Families of rows that turns and mirrors carry onto each other, the same ones carrying the whole set onto itself: the rest of each named row's family, in list order
5 families of 8 rows
K881: [  8  18 -10 -22  13  33 -28  28  -2  22 -14 -15 -10  -7 -60]
K65: [ 12  24   7 -13  29  25 -18   4  -1  28 -20  -9  -7  -4 -60]
K387: [  3   0  18  -5  15  24  -9  -4  -1  30  -7 -16 -14  -4 -51]
K537: [  9  -2 -15 -34  28   8  25   1  24   6 -19 -35  38 -10 -28]
K127: [ 11  10 -30 -38  29  14  23  26  25  -3 -17 -38  24 -13 -22]
K372: [ 10   0  -7 -26  19  -6  29  14  37  12 -23 -39  13 -13 -14]
K559: [  7   3 -18 -36  25   4  25   7  32  10 -23 -34  30   3 -29]
K880: [  4   6  17  -4  27  27  -9  -3  -3  29 -13 -10 -19  -9 -43]
K696: [ -9   3   9 -13   3  35 -21  14   0  32  -6 -29 -21 -12 -42]
K422: [ -6  21   0 -18  16  27 -22  24  -6  25 -14 -16 -14  -2 -59]
K67: [ 15   4 -18 -35  31  10  29  12  26  -1 -17 -34  30  -8 -24]
K270: [ 12  -9  -5 -27  17   3  24  14  30  12 -17 -43  22 -17  -8]
K169: [ 12  -2   3 -24  18  -1  29  12  28  12 -13 -47  22 -13 -14]
K625: [ 15  -3  -9 -29  26   7  32  16  29   3 -14 -37  20 -11 -11]
K890: [  3  19 -10 -17  12  30 -27  26  -2  28 -15 -23 -16  -9 -60]
K947: [  1   7 -21 -27  16   7  20  33  24   7 -13 -52   9 -27 -11]
K911: [ -4   7  22  -8  16  21 -13   8  -4  28 -11 -12 -17  -2 -50]
K70: [  5  10 -35 -40  29  15  17  20  22   1 -21 -39  30 -20 -32]
K224: [ -1   4 -28 -30  22   6  23  27  31   5 -21 -40   4 -23 -12]
K51: [  7   3 -24 -33  17  10  15  32  27   6 -20 -47  14 -27 -10]
K475: [  6  22  -6 -17  20  33 -29  25  -1  31 -18 -19 -12   2 -50]
K7: [  4  21   9 -20  15  26 -17  -1   0  28 -16 -19  -2 -10 -71]
K563: [  6  -7  21  -6  14  26  -9   0  -1  25  -7  -9 -14  -8 -46]
K434: [ -9  10  11 -11  11  25 -20  25  -5  28 -12 -19 -23  -5 -45]
K571: [  5  16   0 -16  22  28 -15   1  -3  25 -14 -13  -5  -5 -72]
K204: [ -3   5   5  -8  17  36 -22  18  -4  31 -10 -19 -23  -3 -31]
K766: [  9   1 -41 -37  23  16  16  19  17   3 -17 -39  30 -17 -29]
K988: [ 11  14   6 -17  22  26 -13   0  -3  20 -14  -4  -3  -7 -69]
K862: [  2  -1   6 -11   5  33 -23  28   0  26  -7 -20 -23  -9 -36]
K33: [ 19  -4 -20 -32  23   7  22   4  23   9 -18 -36  38  -9 -30]
K498: [  6   7 -14 -35  28   8  28   2  21   7 -15 -40  38  -4 -35]
K485: [ -2   4  21  -9  13  26 -10  -5   0  29  -9 -20 -15 -14 -53]
K284: [ 11   3 -22 -32  23  12  24  31  28   1 -15 -43  13 -17  -8]
K951: [ -6   6 -39 -40  28  13  20  19  25   2 -21 -36  21  -7 -27]
K292: [ -1  14 -36 -39  26  16  18  25  17   2 -15 -47  26 -17 -32]
K796: [ 21 -10 -11 -23  16   0  25  13  26  11 -18 -41  21 -23 -14]
K898: [ -3  18  11 -14  21  23 -15   7  -6  26 -14 -10  -7   2 -63]
K416: [ 12  -5 -31 -28  16  11  18  27  22   5 -16 -44  13 -31 -12]
K545: [  0   1   9  -8   6  29 -21  20   1  33  -7 -26 -24  -8 -40]
K44: [ -3  20  -5 -24   8  35 -29  20   0  30 -14 -28 -10  -7 -59]

The rest of the family of K372: K65, K559, K880, K224, K475, K204, K951
The rest of the family of K862: K881, K169, K947, K563, K988, K498, K292
The rest of the family of K270: K387, K537, K890, K70, K51, K571, K545

Families of rows that turns and mirrors carry onto each other, the same ones carrying the whole set onto itself: the rest of each named row's family, in list order
7 families of 5 rows
K45: [-24  -4 -12   0   3   2 -10  -2 -15 -19  -7 -22]
K139: [-23   9   5  -3   4   7 -27   5  24 -10   8  -6]
K877: [ 21  16  -9  -2 -12  -5   0  -2  22  11  19   7]
K24: [ 16   5  16  -8  -9 -24 -13   0  17  15  15  14]
K931: [-18  -5  -4  -2  12  31 -14  14   2  -1 -10  -2]
K992: [  5  14 -18  -9 -17  25  -9  -8   7 -14  -5 -20]
K28: [  8   3 -22   1   2  31   3  10   3   9  -4   2]
K94: [ 27  -6 -11  -8  -5   6   6   6  -2  25  -3  15]
K266: [ 17  -7 -11 -10 -20 -14  14 -13 -28   1   7   9]
K450: [ -3 -11  29 -24 -13 -11 -31  -5   2  -6 -11  -9]
K938: [ 14 -19  19 -14   1  -9 -10  10  -4  23  -8  21]
K722: [  4   2  -5 -17 -21  31  19   5  14 -17  -6   3]
K819: [-11  21 -26 -15 -11  21   7   1  -2  -9  16   6]
K380: [-17  -7  16 -20 -14  26   4  10  14 -25 -12  -1]
K641: [-27 -18  12 -14  -5 -12 -14  -5 -25 -18  -4   1]
K577: [-16 -19  19 -13  11   6 -23  12  -2   7 -14   8]
K926: [ -1   4 -29  -4 -15  10  13 -13 -25 -12   6  -2]
K893: [ -2  21 -16   2  -4  14 -12   1  24  -4  15  -3]
K91: [-37   9  -1 -20   1  16 -12   7  -4 -18   9   4]
K378: [ 15 -15  27 -29 -23  -2  12   5  11   0  -6  17]
K316: [-17   3   7 -16  -9  15 -30  -4   8 -18 -11 -22]
K996: [ 34  10 -14 -14 -27   3   0 -11   5   5   0  -9]
K130: [ 15  16 -14 -19 -19  -2  15  -1  -7   9  20  21]
K520: [-28  -3  23 -29  -3 -10 -16   6  -8  -5   6  16]
K925: [  9 -17   8 -12  -7 -35  -3  -5 -22   5  -1  -1]
K645: [ 22  -1   4 -22 -27  11  24   3  12  -3  -2  13]
K170: [  1   4 -32   5  -6   4   8  -7 -16 -10   0 -18]
K999: [-10  -1  23 -10  -1 -17 -30   6  19  -1   9   4]
K344: [ 27  -6  15 -23 -24 -20 -10  -8   0  11  -3  -1]
K412: [-20 -18  14  -9   3 -22 -17  -5 -20  -9  -9 -11]
K634: [-28  -5 -14  -5  -5  11  -4  -8 -22 -26  -2  -7]
K453: [ 22  -3 -17  -3 -13 -18  13  -8 -19   5   1  -4]
K166: [  4  -1  16 -30 -14 -22  -2   1 -11  12  14  26]
K40: [ -1 -21  13 -17 -17 -26  -3  -8 -31  -1   2  12]
K586: [-11 -17  32 -27 -17   6  -2   8  11 -14 -12   9]

The rest of the family of K645: K722, K380, K378, K586
The rest of the family of K24: K139, K877, K893, K999
The rest of the family of K453: K45, K925, K170, K412
The rest of the family of K926: K266, K641, K634, K40

Families of rows that turns and mirrors carry onto each other, the same ones carrying the whole set onto itself: the rest of each named row's family, in list order
4 families of 8 rows
K946: [ 11  -5 -12   7   4 -14  -1   4  27  -2 -11 -14 -21  32  -7 -12  11 -16
 -10  -8 -15  -2  19   3   2]
K410: [ -5  -1  24 -18  10  23 -18  17   0   0   8  24  23 -18   3  22  -9  34
  -8  -3   3   3   2  -7  -5]
K190: [  2  10   9  11   6  -5  17  -4  19 -11  -1 -14 -23  25   9 -21   8  -7
  27  12   2  -7  -2  -9  -7]
K68: [ -8  22  13   6   7  19   0  16 -10   1  -2  33  -3 -21  11  29  -9   5
 -17 -13  -3  -7  -4   8 -26]
K975: [  0  10   8   2   3  26  -7 -12 -13  -7  25  12  25 -33   0   2 -14   8
 -23  -2  -1  -9   4   3 -16]
K653: [ 10   3 -16  21   2 -18  12   2  24  -1  -9 -17 -19  17   0 -18   7 -24
  -5  -5 -15 -13   6   0  -4]
K561: [ 10 -10   0  12   1  -5  -3  -2  37 -12  -6  -7 -24  32  -2  -6  26  -8
 -11  -5 -19   0   5  -5  -5]
K772: [ -4   4  26  -9   6  25 -42   9  -4  14  -4 -19  18  -1  -3   3  -1  20
 -25   3   9   3  21  13  -1]
K141: [  2   0   1 -21  -1  25 -24  -4 -14  -2  21  16  22 -17 -11  11 -12  10
 -25 -12   4   1  15  12 -13]
K601: [-10  10  11  18  -6  19 -23   2 -16   9   0 -11  15 -31  13   3   8  10
  -4  -3  11 -16 -24   7 -22]
K949: [ 11  -9  -2  36 -15   4  12  -6   6  -5 -18  -5  -5   3   7   4   6 -20
  22   6   8   0 -20   2 -11]
K607: [  7   0   2 -12   2  -7   2   2  19  -8  -5 -13 -27  40   1 -13  11  -4
  24   2   8   1  11   0  -1]
K813: [ -3   6  11 -23  13  14 -17  25  -8  11   4  17  26 -18  -1  15 -21  26
  -9  -4   6   0  15   3   2]
K124: [  2  -4  12 -12   2  29 -19 -14 -10  -8  24  17  21 -24  -1  12  -5  13
 -26  -4   2  -2   6   2 -16]
K678: [  4 -14  15   9 -12  11  -4  14  37 -12  -6  -3  -5  26  12 -30   6   6
   8 -13 -28  -4  12 -12   0]
K82: [ 11 -24   9  -3   0   1  -3  14  27   2  -9 -16  -7  23  13 -31  -4  -4
   5 -14 -23 -10  23 -12   6]
K562: [  4  13  -2   1   1 -10  12   6  16  -5  -4 -15 -23  31   1 -24   1 -10
  27   4   6  -6   9   0  -2]
K143: [  8 -23  -5   2  -5  -8   2  15  19   4  -6 -15  -9   8  21 -30  -3 -12
  16 -22 -19 -18   7 -10  -2]
K483: [ -6  22  29   0  13  27  -6  16  -2  -3  -4  31  -1  -9   5  27 -10  13
 -30  -5  -8   1  11   7 -17]
K311: [  7 -12  17  26 -19  19  -2  -6  24 -17 -18   3  -5  27  -5   7  14  -2
  12  12   2  18  -7   0  -3]
K60: [ -5  13   7  -9  12  12  -5  22 -12  13   6  13  28 -34   7   7 -25  20
  -2  -3   7 -11   2  -2  -3]
K826: [ -6   7  19  -4  10  17  -6  15  -5   0  11  23  26 -34   9  16 -12  26
   1   1   2  -8 -11 -11 -10]
K830: [ 19 -15  -8  18   0  -4  10   0  -2  11 -24 -21  -2  11   0  -4 -11 -28
  13  10  12   1  12   8   5]
K516: [  2 -14   1  13 -18   3   0  16  28  -9  -6  -1 -10  12  17 -27   8  -4
  19 -22 -23 -14  -5 -11  -9]
K705: [  5  -4  15  -4   6  -2   7  -6  22 -13  -1 -10 -27  32   8 -12  19  -2
  24  10   3  -1   0 -10  -6]
K218: [  7  -2  -4  27   2  -9  10  -7  30 -11  -5  -9 -22  16   5 -11  21 -14
  -3  -4 -20  -9  -8  -8  -9]
K137: [-13   8  31   9  -8  32 -37   2   2  -3   0  -2  16  -8   2   9  17  26
 -16   2   5   2  -9   7 -16]
K780: [  0  12   8  -7  20  11   1  16 -19  13  -3  22  -5 -24  13  26 -17  -3
 -22 -13   0 -11   7  10 -20]
K209: [ 17 -17  12  11  -3  11  -5  -1  16   0 -26 -12  -2  34 -10   2  -3  -9
   1  15   7  19  24   8  12]
K551: [ -1  14  -3  -7  -2  23 -13  -3 -17   0  21  11  25 -25  -8   0 -21   5
 -22  -8   3  -6  15  12 -10]
K247: [ -3   7   6   0  10   9 -27   9 -21  27  -5 -28  16 -24   9  -3  -9   2
 -15  -2  16 -14   9  12  -7]
K105: [  3  11  23 -11  27  18  -3  15 -10  11  -5  20  -4 -11   7  26 -19   4
 -32  -5  -3  -3  24   6 -10]

The rest of the family of K830: K772, K601, K949, K311, K137, K209, K247
The rest of the family of K705: K190, K975, K141, K607, K124, K562, K551
The rest of the family of K105: K68, K678, K82, K143, K483, K516, K780

Families of rows that turns and mirrors carry onto each other, the same ones carrying the whole set onto itself: the rest of each named row's family, in list order
4 families of 5 rows
K591: [ 24 -21 -16 -15   5  -6  16   0  -6  -9 -11   7]
K220: [ 20  25  13  -3  -7  11   7 -12 -19 -19  16  -6]
K215: [ 19 -17 -12 -27   8  -7   2  -2  -7 -12  -3   7]
K701: [  8  22  -5   0  -5   2 -18   0   5  12  29  -8]
K128: [-12  -9  -7  24  -5   2  26   1   2  17 -17 -10]
K458: [-34   6   8  10   0  22  -7   1 -16  -2  -3   2]
K324: [  0 -24  -9 -29   7  -6  -5   0  -6 -11  -7   7]
K883: [ 24   4  -7  11  -8  -8  37 -12  -3   6   3 -16]
K983: [-19   5  -2  24  -6  18  28   4 -18   5  -8   1]
K261: [  8 -27 -14 -12   3  -4  19   7  -6  -6 -21   9]
K531: [-24   5  11   4 -28   2  17  25   5  11   4 -10]
K120: [ 15  17   1  18 -12  12  37  -7 -21  -7   6  -3]
K301: [ 31  21   1  17 -11   7  -1   9  11   6   9 -11]
K802: [-26  12   1  -9 -14  -1  -7  10   2  16  25  -9]
K508: [-32 -12   7   7  -1   6 -11   3   4   7 -16 -12]
K660: [ -9   2  17 -17  -1  -2 -25  -9   2  -9   6 -20]
K668: [ 12  11  11  20 -25   7  20  25  11   4  -5 -10]
K857: [-10  17  17  -5   1  17 -21  -8 -17 -17  10  -4]
K805: [ 27  12  10 -13  -7 -11   4 -17  -2 -10  16 -22]
K253: [ -8 -29 -10 -20   5  -4   6   7  -6  -6 -18   9]

The rest of the family of K531: K701, K301, K802, K668
The rest of the family of K983: K220, K458, K120, K857
The rest of the family of K508: K128, K883, K660, K805

